Each row of X is roughly a mix of the hidden directions of one of several groups; some rows fit no group.
X:
[[ 38  17 -26   7 -31 -31   1  18   7 -12]
 [  4   6  -7  19 -13 -22  -1 -37  -6  50]
 [  7 -27 -19  33 -26 -15  25   5 -27  21]
 [-29  24  30  24 -27   9  31   2  -1 -19]
 [-15   8  15 -35   7  -8  43  -4   2 -35]
 [  9   0 -38  29  -5   4   9 -25  -8 -42]
 [ 35  18  13  -1 -33   4  10 -11  34 -28]
 [-10  22  26   1 -19   3  30 -42  -4  25]
 [ 13  32  21  37  -4  13  13 -36 -16  10]
 [ -3 -42   4 -11 -16  20   1 -42  26   0]
 [ 20 -14 -18   9  -7  -7   8  57 -12  20]
 [ -7  30   4   8  25 -36 -26  20 -26 -16]
 [ 15  23  -6   6 -24  45  23 -17 -28  -2]
 [ 11 -15  56  -8  16   0  28  -8  -9  13]
 [-31  30 -32  24  -7 -16  25  -2   4  25]
 [-16   2 -37  13  -6  -3  -2 -47 -10 -28]
 [-28  38   6  -1  25   6  -9   0  -5  44]
 [-17  36  18  -9   2  12  23  48  -8   3]
 [-21   5   3 -14  20  15 -34 -37  -7  34]
 [-35  -4 -17 -50 -25   2  -7  -2 -11 -13]
 [  0  -3   2  27  13  -6  30 -51 -12 -19]
 [ 20  34  -8  36 -15 -10  15   2 -23 -31]
 [-19  25   2 -35  14  -3 -26  28  29  15]
 [-14   9 -14  18 -27 -21  20  27  37  21]
 [ 30 -27   5  29 -22 -39   7   1 -18   9]
 [ -4 -50   8  12  25 -31   9  17  11 -15]
 [ 23  47 -16  -2  19  12  15 -13  31   7]
 [ 17  20  22 -13   4 -30 -23 -44 -16  -5]
 [ 20  25   7   3 -11   6  12  44  -2 -41]
 [ 31   4  -9   6 -26  13 -43  -1  16 -30]
 [  7   6 -24 -17  35   3  12 -43   1 -28]
 [-11  -6  24  33 -34 -23  12  20 -12  27]
 [ 27 -24 -32 -16  -1   2  38 -28   4  12]
 [-25 -34 -16  28  -4   7 -16 -28 -22  23]
 [  5 -17   7 -23   3   4  16 -45  20  37]
 [  5   5 -22  60   4 -11  17   0 -11 -18]
 [ 22 -24 -12 -13   0 -32  21  28   8 -36]
 [ 26  -4   6   3  -6 -22  30  -1  41 -34]
 [-16  29   6   1  10   4   6 -45  -3  41]
 [-23 -10   5 -36  -1  13 -28 -13  12  42]
 [ 21   3  -5   3 -14   4  34 -29  31 -36]
 [-11 -55  -4  11  17   9  -3  26  10 -24]
 [ 16  36 -11 -43  -6  11  12   0  29 -15]
 [-19  -8   7  51  -2 -34  19  11  -8  16]
 [ -9 -34 -17  31   8 -31  -5 -26  27  -7]
 [-30  -5 -12   7 -22  28 -30 -11 -14  37]
 [-29 -47  -4  12  24   6 -19  23  14   5]
 [-22  42  17  16  17 -24 -23  15 -21 -11]
 [ 20   4  16  -2 -22 -40  -3 -19 -14  41]
 [-11  14  -7 -32  17  33   0  21  32 -27]
 [ 34  32 -29  32   1   7   4 -21   9  17]
 [ 41  17  18 -20  -6 -16  39 -17 -12   2]
 [-28 -32 -35   8  15   3 -27 -30 -10   0]
 [ -6  -2  25  32  -3 -24 -24  26 -30  23]
 [  3 -12  17 -34 -33  -2  -5  39 -11  25]
 [ -5 -17 -11  10   9 -48   2 -28  12  33]
 [ -4   1  16   4 -11  30  13 -45 -37   8]
 [ -4 -17  13  26  16  47 -28 -18  13 -10]
 [  5   6  12 -38 -15 -24  22  15  11  41]
 [-28  24 -18 -31  10   2   3 -27 -37   9]
 [ -5 -17  -8   0   4 -52   2 -34   2  27]
 [-26 -20  25 -22   6   8 -44  18 -23  -2]
 [  5  10 -21 -34  -2 -16 -33 -28  -1  33]
 [ 39  19  37  38  -7   0  -3 -15   1  -3]
 [ 34  -9   8 -23  27 -15 -18  21  -4 -38]
 [ -5  -7 -17 -42   2  22  18 -36  14 -23]
 [-27  21  15 -16 -46 -24  -3   6  -5  23]
 [ 22  12  27 -21  10 -28 -25 -35 -18 -11]
 [-17  25  11  40   4 -10 -36 -21  19  12]
 [-21 -10  -5 -34 -17 -12  -2 -47 -21  15]
 [-24  34 -17  17 -40 -28   0  12   2  -8]
 [ 35 -21 -29 -40  24  -5  -1 -15   4  -8]
 [ 13 -32 -11  23 -19 -18  22 -20  39  -5]
 [ 23  42   5  -3   6 -34  -4   4  16  34]
 [ -4 -38  17 -12 -15   6   0  10  49 -19]
 [  8 -22  -7  17   5 -31 -27  47   9  12]
 [ 10   8   9  18  21 -27  -1  48  29   3]
 [-23  12  16 -15   2   4  28 -52   8 -16]
 [ 16  17  20  18 -43  34  14   1  21   9]
 [ -5   5 -17 -47  11   8 -19 -23 -28 -23]
 [  8  25  44 -19  -3  20  30   7  11 -22]
 [ 18 -10  16   6   0 -38  -2 -44  21 -19]
 [ 34 -11  26  -4  -5  18  42 -20  -8 -20]
 [-22 -35  20  29  28   2 -12  33  -4   0]
 [ 19 -18   4  -6  -4   3  -8  17  59 -20]
 [-38  19 -21  10  33  18 -16  11  27  10]
 [ 11 -43 -13 -34  -3  20  12  23   2  25]
 [-12  10  23   0  -7 -20  -2  20  39  42]
 [  9   5 -27 -22  16 -26 -40  21  -6 -25]
 [-10  -1  -2 -23  41  28   5 -23  12 -34]
 [ 27 -31   5 -30   8   8  37  -5 -24 -17]
 [ 15 -35  -8  32 -22 -23  -2   8 -31 -19]
 [-14 -15  20  46   6  18  -1   2 -41  -1]
 [ -9  -2 -17  42  29  11 -13 -37  10 -15]
 [  0 -34  29  -3  10  46 -16  20   5   1]
 [-16  12 -17  21 -11  -2 -32  37  -5  35]
 [ 32 -37  23 -16 -26 -15  11 -19 -18   9]
 [ 23  -5 -17  14 -21  -9  28 -35 -24 -29]
 [ 24  -2  10  -3  -2 -53 -11  13  31 -14]
 [ 20 -18   6 -22  -6  51 -30   4   5 -10]
 [-21  12  21  21 -22   2  31 -27  32 -18]
 [-33   7   7   9   7   2  -3  17  -5  58]
 [ 40  13 -16   1  13 -12  38 -17  -8 -29]
 [ 33  -3   5 -39  14   0  40  -6 -12 -19]
 [-14 -29  35 -14  28  26  27   8  -2 -16]
 [ 29  49  23  17  -6  -6  -2 -25 -14  -1]
 [-35 -10 -16  17  31  -2  18  22 -20  30]
 [-34 -13 -48  18   4 -13  17 -14  17  -1]
 [-36   8  -4 -44   1   0   3   5 -25  31]
 [-24  -5 -17 -30   5   0  29  48   6   7]
 [ 18  -2  29  34 -11  34  17 -16   2 -28]
 [  0 -42 -14  33   4  23   9  24  25 -11]
 [  7  -6  28 -22 -23  16 -28 -24  -5  38]
 [ 26   9  -4 -22 -26 -35  11 -36  -2  20]
 [  4  17   7   5  -4 -24  25  47   3 -34]
 [-48  13  -1  17 -18 -31 -13  14   5  24]
 [ 11 -15  -1  20 -32  26 -48  -8  11   3]
 [-18  13  -4  -3  -4 -31   4  56   7  16]
 [ 23 -33  -8  -2 -11   9 -21  51   3   5]
 [ 17 -12   6 -44   5 -25  -6 -16  14 -37]
 [ 13  17   1  22  -5  37   6 -14  15  47]
 [ 40  15  -8  -6  39 -18  -4 -20  10  26]
 [-18  -6  19  13 -15   0  -7  61  -1   8]
 [ 32  10  39  -7  12 -38  18  13  12  -8]
 [-11 -26   8 -29   7  -6  42  27 -18 -18]
 [-24 -11   5  34 -13  16   0 -39  -3  34]
 [  2 -18 -34 -18  -3 -35  32  -1 -29 -10]
 [ -1   6   8  13 -31  47  -1  30   2  24]
 [-19  46  22 -13   8  12 -25  16  -3  27]
 [-33  15 -14  16 -18   6 -19 -15 -17  45]
 [ 24 -26   4 -15  27  17  16  13   2 -45]
 [ 17 -24  -9  20 -11 -13 -18  55   1   8]
 [ 17   0 -16  25  18  20  14 -31   1 -44]
 [ 37 -14  19 -15  11 -26  -5  -3  19 -40]
 [  5  -3 -12   5  11  37  -2  21  49  21]
 [  3  -4  -6  10  50  -5  35  13   6 -29]
 [ -5 -49  -2  23  24 -10   0  23  28   7]
 [-25  14  -5 -20  11  18  12 -55  -9   3]
 [-32 -14  16  12  26  29  14 -35 -20   2]
 [ 17  21  44 -15 -16 -35 -10 -11   4  20]
 [-18   6 -49   9  -4  31  14  30   4  -9]
 [  2  30 -43 -14 -18  13 -17  31   2 -19]
 [-14   7  16  16 -20  23 -10 -53 -15 -12]
 [-33  35  14  10 -22 -29 -10   9  12  27]
 [  2  43  -9  38  12 -35   4 -13  -2  -5]
 [ -4 -12 -55  15  11 -29  -7  22  -7  -5]
 [-16  44  18  38  -8  -3  -7 -23  -2 -18]
 [-40 -11  -7  10  28 -35  16  27  -1  10]
 [-13  39   2  25   3 -23  11  -6 -43  -7]
 [  2  46  -3  31  18 -37  -6   4   2 -13]
 [  3 -16  59 -16  13  -3   2   7  -6  27]
 [-12 -28 -13 -12   7 -19  -3  16 -10 -54]
 [-15  10 -28  35  31  -9 -26 -26  15   5]
 [  9   2  11 -12 -20  43  11 -41 -17  18]]
One row of each group comes first, with its name. Which group is each row after those in?
[  7 -19  47  14   3   6 -12  37 -13  20]
<42>
[-31  -9  24  -8 -20   3 -25  34   5  32]
<71>
[ 38 -18  19  16 -12  -7  -9 -12  34 -31]
<124>
[  6   0   1 -25 -14  28  36 -28 -26 -25]
<5>

[ 25 -28  -6 -44   6   7  -3  26   1 -28]
<5>
[-10  -9   4 -38  20 -47  -7  12  21  -6]
<42>
[ -9  -2  24   7  15 -16  14  46  -6  39]
<124>
[ 21  21  27  -3   4  31  27 -31 -20 -16]
<124>
[-24 -10 -32 -46   8  15  -4  24 -14 -10]
<124>
[-19   2  11  10  16 -34 -19  19 -18  44]
<124>
[  3  17 -13  20 -16  -5 -18  55  12  18]
<124>
[ 52  -9 -36 -11  15 -12  -5  -6   3 -18]
<5>
[ -5 -39 -17  32 -12   4  -2   1 -31 -32]
<42>
[  1 -36  -9  20   1 -42  14 -32 -16   0]
<42>
